R: 3 groups of rows, each row roughly a mix of its group's hidden directions:
R (95 x 10):
[[-38  -2  -6 -12  -6   6   4  11  -6  -9]
 [ 13  10   3  -3  -7   0  34  -5  22   0]
 [ 19  -2  14  13  21  11   5  -3 -14  22]
 [  8  14 -16 -17 -11 -22 -11   2  19  -9]
 [-11  11  -6   4  13 -14 -31  -5  13 -13]
 [ -7  14  -5  14  21   4 -11  -2  12 -29]
 [ -6  -2 -18  21  18   7  25   1   9   9]
 [  1  23  -6  24 -16  -2  -3  -4  19  15]
 [ 16   6   0 -13 -19 -14 -11 -20 -14  15]
 [-11  14   8 -25 -12  -3  11  11 -17 -17]
 [-18   8  -2  19  -3  -5 -28 -15  -4  13]
 [-15   7  22   0   5   1  10  -7  27 -18]
 [-15   3   8 -15 -18   5   3  24 -10 -21]
 [ 22  -8  22 -19   1   1 -12 -16  -5 -12]
 [  6   8  13   7  24  19 -24 -10  -6   3]
 [  0  26  -5  11  -4 -15 -22 -21  -1   4]
 [-17 -16  14   4   2   6   7   8 -24  23]
 [  5  19   3 -13  -1 -21 -23 -16 -11 -10]
 [ -7 -17  18 -28 -16  -1  -5  -5   9 -13]
 [-17  -7   8 -17  -1 -21 -12  25   7  -1]
 [-15  10  -5  17  18  -7 -11   4  10 -28]
 [ 14  -3  17   7  10  -6 -22  -4 -12  26]
 [  6  18   0   0  20 -23   2  25  -6   4]
 [-25  -8   0 -17   7  11  21  19  -4  -4]
 [ -2  17 -26  -5  -3  -7  25   9 -15  -9]
 [ -7 -30 -21   3 -19  -5   9   0   2 -12]
 [ -6   3  -8  34  -4   8   7  13 -20   2]
 [ 24 -26  14  -5  -6 -16   1  -1  15   5]
 [ -5  14  -3 -21  -3 -17   9  29  -9   5]
 [  0  29 -12  17  24   6   1   6  -2   8]
 [ 16  23  11   3  -8 -14 -17  -6  16 -16]
 [ -6   9 -15  -2  -2 -25 -23   7 -10  18]
 [ 19  -9  -3  20 -16   5  21   1  -8  19]
 [ -9   3   6 -30  -7  15  -8   4 -15  20]
 [-12 -27   0  21   0   7   2  -4   6  24]
 [ 19  15 -10  23  22   7  -7  -3 -15   5]
 [ 23  -5  -5  30  11  14   3   0  13  -8]
 [  9 -24 -12  25  16   5 -14   2  -7   8]
 [ 22   2 -25  18  20  -6  -3  -4  -9   4]
 [ 29   2  -8  15  11  -1  23 -10   9   7]
 [ -8 -23   8 -19 -18 -13   7  -8  18  -8]
 [ 10  -6 -13   9 -10 -30  20   4  12   2]
 [ 24  -5 -20   4   5  27 -12   0  -7   6]
 [  9  12 -17  -6  -3 -28  -1 -13  -7  21]
 [-10  27  25   1   6  -2  -2  11  -7  18]
 [ 24 -10  14  -2  -8  -1  -7  -7 -10  29]
 [-31   0  -5  -8  -2  12  11  24  -5   8]
 [  1  17  36   0   5  -3  -3   0   1  19]
 [-23   9 -10  17   1   2   1  16 -20 -19]
 [  1  -3  24  -3   6  21 -17   0 -21  14]
 [  8 -26  18 -14  -4  -6  13  14  18  -5]
 [  0 -24   8   6  16   3 -19 -20 -14  -9]
 [-12  25  -4  -2   0  27   1   5 -13 -18]
 [ 17 -17  -5   5  17   1 -26 -17   2 -10]
 [-21 -18   4  11  -4 -10   3   5  19  24]
 [-17 -10 -21  -2 -18 -16  19  -3  13  -3]
 [-11   5  10  23  25   4   3  14  -9 -17]
 [ -3 -14   4   6  -8  -9 -33 -10 -12  16]
 [  6   9 -13  14  18  19  25   4   5 -14]
 [  9 -10  25   0  -3 -14  14 -20   9 -19]
 [  6  -5  15 -10 -11  -8 -19  28  11 -12]
 [-31  -7  -1  -2 -11  14  -8  -3   2 -24]
 [-22 -11   4 -15  11  13   8  23  -7 -14]
 [ 17   2  11   5  16   8  17   8 -18  23]
 [-15 -12   9 -24 -16  12  13  18  -7   6]
 [-13   7 -12 -13 -14  -6 -20  -6  17 -23]
 [ 10   7   8  10   4  -3  22 -22  25  -7]
 [ 13 -22 -11 -11 -18 -16  16  -9   8  11]
 [-11   3  -7   7  11  23  32   4   5  -5]
 [ 19  -6  -1  27   3   3   3 -18  16 -17]
 [  5  19   5  13  -5  -2  33   4 -14  -5]
 [ 10  23 -24   1  15  13   1   8  -1  17]
 [ 11 -15  10   7  -5  -1 -24   2 -23  20]
 [ 37 -10   4   2 -10 -12  -6 -15   3   6]
 [  0  20  13  -9  12  -4 -25  21  -9  -9]
 [ 18  22 -10  10   1  14  21   7  -8  15]
 [-11 -10  19  -5   8   5 -30  -4  18   6]
 [ -1 -29  11  -4 -13  -8  -2 -11  23   9]
 [  3  23   2  -9  18 -17  -9  25  -7   3]
 [  7  -6 -34  -9  -7 -14   8   4  -7  17]
 [-13   3   2  15  -5 -21 -14  10  24  15]
 [  1   6 -23  30  13   5 -14   4  -6   9]
 [ -4  34  -3   1  12   7   8  11 -18 -11]
 [ -2   3   7  14  30  25   8  -5 -11   7]
 [-15  -7  -6  22   0  26 -10  11  15   8]
 [  3  19  19  -7  -9   4  14   8 -27 -12]
 [ -1  -8  -8  24   2  28  19   7   6   7]
 [ -4  -8   7  -7  15   6 -37  -5   0 -12]
 [ -2 -23 -25  -7  -1  -4  -9  -5  24  10]
 [  5   6  17  -4  17   4 -20   5 -18  23]
 [  3  -1  16  20  26  -1  -2   9 -17  15]
 [-10  13  -1  -2   5  11  18  -2  14 -33]
 [ 11  -5  -9  26  20  -1  12 -19  12   6]
 [ -2   2 -14  23  21 -19 -11  -4   4  17]
 [ -2  -9  18 -16 -25  -5  20   0  12  11]]

one row of each group, then the others: which group is each in?
[-15 -16  32   3 -14   7  -5   0  14  -1] -> (116)
[36  7 -6 20 -3 -1  1 -2 14 -3] -> (4)
[  7 -15  14  30   7   3  21   5 -11   0] -> (16)

[  5 -20  -7 -24 -17 -17   4  -6 -11 -13] -> (116)
[ 23  -6 -10 -17   1  11  10 -15  16 -17] -> (116)
[  4 -19 -10  18   6  22 -24  -2   2  -8] -> (116)
[ -1  -4  16  27  27  11  -7  -2 -11   1] -> (16)
[-16 -26  21  -8  16  -5  -2  -9   4 -13] -> (4)
[-19   4 -13  11  -2  28  15   3 -10  13] -> (4)
[ 31   9 -15  14   8  -3  15 -14   5   0] -> (4)
[-10  22 -15  26  -7   4  -3  -7   5  19] -> (4)
[-27  13  -3 -15   5  -5 -23  12  -1 -12] -> (16)
